[2606 5820 5589 6784 6900 9393 6597]
5820
[79 28 29 14]
28
[5 7 4 9 6 3 1]
7
[173  40 253 225]
40
[-945  579  327  228]
579
[2797 7619 7591 7873 1393 4432]
7619
[8 8 0 4 5]
8
[7945 1077 7306 5207]
1077
---
[ 12  27 -46 -36]
12
[  9   6 -25 -61]
9
[ 42 -36  56 -21]
42
[-59   4  18 -29]
-59
[  2 -19 -11 -45]
2
[ 53  55  -7 -37]
53
[ 61 -12  19   0]
61
[55 49 24 -2]
55
[-16  14  12  48]
-16
[ 38 -27 -44  24]
38
---
[[ 16  52  47  -3   7 -31  28]
 [  8  14 -39 -30 -31  -5  48]
 [  1  -2 -29 -14 -49   1  37]]
-2

[[ 28  42 -28   2   0 -46 -43]
 [ 15   9   5   0  13   6  -2]
 [-25 -19  50  -4  -3  45  40]]
-19

[[-53  -2 -24 -41   3  -2   6]
 [ 24   4   2  -2 -46  43 -25]
 [ 25   5  18  22  15 -31 -17]]
5

[[-38  53   8  -5  35]
 [ 11   4  -3 -15  -2]
 [ -7   9   9  14  22]]
9

[[-15  42   6  -2  -7   4]
 [  5 -43 -41  28  17 -50]
 [-17  -2  30 -27  29 -17]]
-2

[[  3 -49  36   2   6]
 [  1  42  10   3  -3]
 [ -2  56 -20  15  -4]]
56

[[ -7  12  -4  27  -5  -6]
 [-13   5  -1 -12  12  11]
 [-44 -36  26  22 -19  -1]]
-36

[[-33  33 -42  18   2  10]
 [ 11 -23  44 -28  23  -1]
 [ 11   8 -30  29 -37  -9]]
8

[[-16 -39 -14  10 -28]
 [ 28  17 -19  39 -26]
 [  9  35  53 -23  21]]
35

[[-15  19 -11 -16   4  46]
 [-34   8   1 -18 -18 -12]
 [ -9  -3  -4   8   9  32]]
-3
---
array([[1933, 7192, 4680, 5084, 3642, 3827, 2698],
       [5746, 6529, 6131, 5562, 3641, 5024, 5601],
       [8150, 5346, 6009, 4167, 4808, 5483, 6248]]) result: 4808

array([[4, 3, 0, 7, 7],
       [3, 5, 6, 2, 2],
       [3, 4, 6, 1, 2]]) result: 6

array([[ 464,  609,  952,  216],
       [  76, -404,  168, -444],
       [  -6, -533,  127, -552]]) result: -533

array([[280, 488, 476,  82, 247,   7, 312],
       [301, 335, 296, 653, 325, 751, 944],
       [544, 382, 476, 464, 693, 190, 465]]) result: 693

array([[39, 20, 53, 20, 18],
       [95, 38, 21, 25, 42],
       [87, 45, 53, 51, 40]]) result: 53

array([[123, 166, 231,  68],
       [133,  56, 118,  33],
       [149, 227, 190, 106]]) result: 227
---
[[-5, -15, -12, -2, -2],
 [-39, -16, 45, 19, 56]]
-5

[[-16, -15, 11, 11, 19],
 [-9, -11, -7, -16, -6],
 [6, 46, -3, 25, -24]]
-9

[[7, 10, -6, 43, -19, -46, -30],
 [10, -25, 5, 42, 31, -44, -51],
 [-16, -10, -22, -9, 59, 18, 2]]
10

[[-10, -51, -4, 11, -10],
 [-1, 33, 7, 37, -15]]
-10

[[0, 0, 60, 51],
 [25, 34, 60, 41]]
0

[[4, 24, 19, 35, -11, 2],
 [-3, 45, 15, 50, -37, 17]]
4

[[-15, 52, 8, 36],
 [-23, -52, -18, -46],
 [-9, 24, -11, 24]]
-23
---
[ 80 108 207 287 967] result: 207

[[-771 -677 -645 -593 -727 -520]
 [ 729  -62  212 -228 -767 -239]] result: -593

[[ 97 200  70 141  40]
 [122 142 121 197 180]] result: 70

[[5895 5533 2501 5229 5930 5519]
 [6805 5034 2501 4336 7826 6472]
 [7158 4269 2501 4385 7550 5721]] result: 5229

[8806 7895 9906 3874 1899] result: 9906

[7833 5489 3054 2440 6233 6556] result: 2440
---
[[-19  22  13  18   0   8 -43  -2   6  49  -5  -5   9 -19 -27  10]
 [ 15   7   5 -17 -13 -30  -9 -15 -55  11  -8  16  -9 -15   6 -47]
 [ 26   2  -5   9  26  -1  17  32  36 -24 -13  -7  17  13  -1   4]
 [ 28  -5 -17  -4  21   9  30  12  19 -38 -19  -2  14   4   6 -15]
 [ 17  -2 -10  16  22  22   7  21  28 -21 -11  -7  13   3  -8   4]
 [  3  10  27  -1 -10 -57 -15  23 -13  27  14   4  -9  17   7   4]
 [ -9 -14 -15  14   8  44   8   2  28 -21   5 -10   3   3  -5  26]
 [ 21  -4  10  25   0 -11 -24  33 -25   1  11   5 -13   7  -1  -9]
 [ 42   9  -2   6  17 -15  -1  22 -14 -10 -23   7  10  -6  -3 -41]
 [ 11   2  15  28  -2 -10 -34  30 -20  16  13   2 -11   4  -7  -1]] 10

[[-18 -22 -43  18   1  11]
 [-17 -30 -33  14  10   7]
 [ 13 -10  -5 -11 -10  20]
 [ -5   6 -26  11 -12   9]
 [  5  32  10   2 -13  -7]
 [ -1  47  25   7  -5 -26]
 [-14   6 -12  15   3  -9]
 [ 12  18   4  -4 -16   5]] 11

[[  3 -43  33   6 -30  59  35 -29  11]
 [  2 -35  25   0 -17  49  29  -6  -7]
 [ 46 -41 -15 -19 -16  -3  -8 -12  42]
 [-19  33 -12   2  -1 -43 -22 -29  38]
 [-36  -6  11 -29   2   6  13  18 -13]
 [ 60 -49 -33 -46  12  -9 -14  57 -11]
 [-15  51 -29  -7  43 -52 -29  55 -47]] 11

[[  5  22  25 -12 -47  17  25 -23  47  40]
 [-49  33  44   4 -19  27 -40 -52 -40 -20]
 [ -2  17 -52 -14  -2 -27 -31  37  20  19]
 [ 39 -43  22 -35  17  41 -18  53  11 -11]
 [ 18 -44 -10 -24 -28 -43  41 -40 -37  27]] 40

[[ -6 -10  -7  -8   9 -18   7]
 [  0 -12 -10 -12  10 -23  10]
 [-12  -9  -1   7  -5  -2  -6]
 [ -5  -4  -2 -13   8 -12  11]
 [-24  -5  -7 -45  22 -29  43]
 [  3   3   5   9  -3   6  -7]
 [-17 -10  -6 -17   8 -18  16]
 [ 15   6   9  32 -15  24 -30]
 [ -1  11   5  -2  -7  17   1]] 7
---
[-112.0  190.8   -3.5  -54.4   -7.7 -143.1] yields -143.1
[ 0.066 -0.105 -0.071  0.051  0.104  0.058  0.068] yields 0.068
[-1.145  1.161 -1.174  0.053  0.159 -0.814  0.673] yields 0.673
[ -1.2 -13.8 -12.7   1.3  18.1  -8.1   0.5] yields 0.5
[ 0.566 -1.488  0.029 -0.653 -0.563  1.079 -1.116] yields -1.116
[ -1.9  18.6   3.6  -4.3 -17.5   8.6   3.4] yields 3.4
[ 1.18 -1.38  0.71 -0.42] yields -0.42
[ 0.086  0.093  0.012 -0.111] yields -0.111
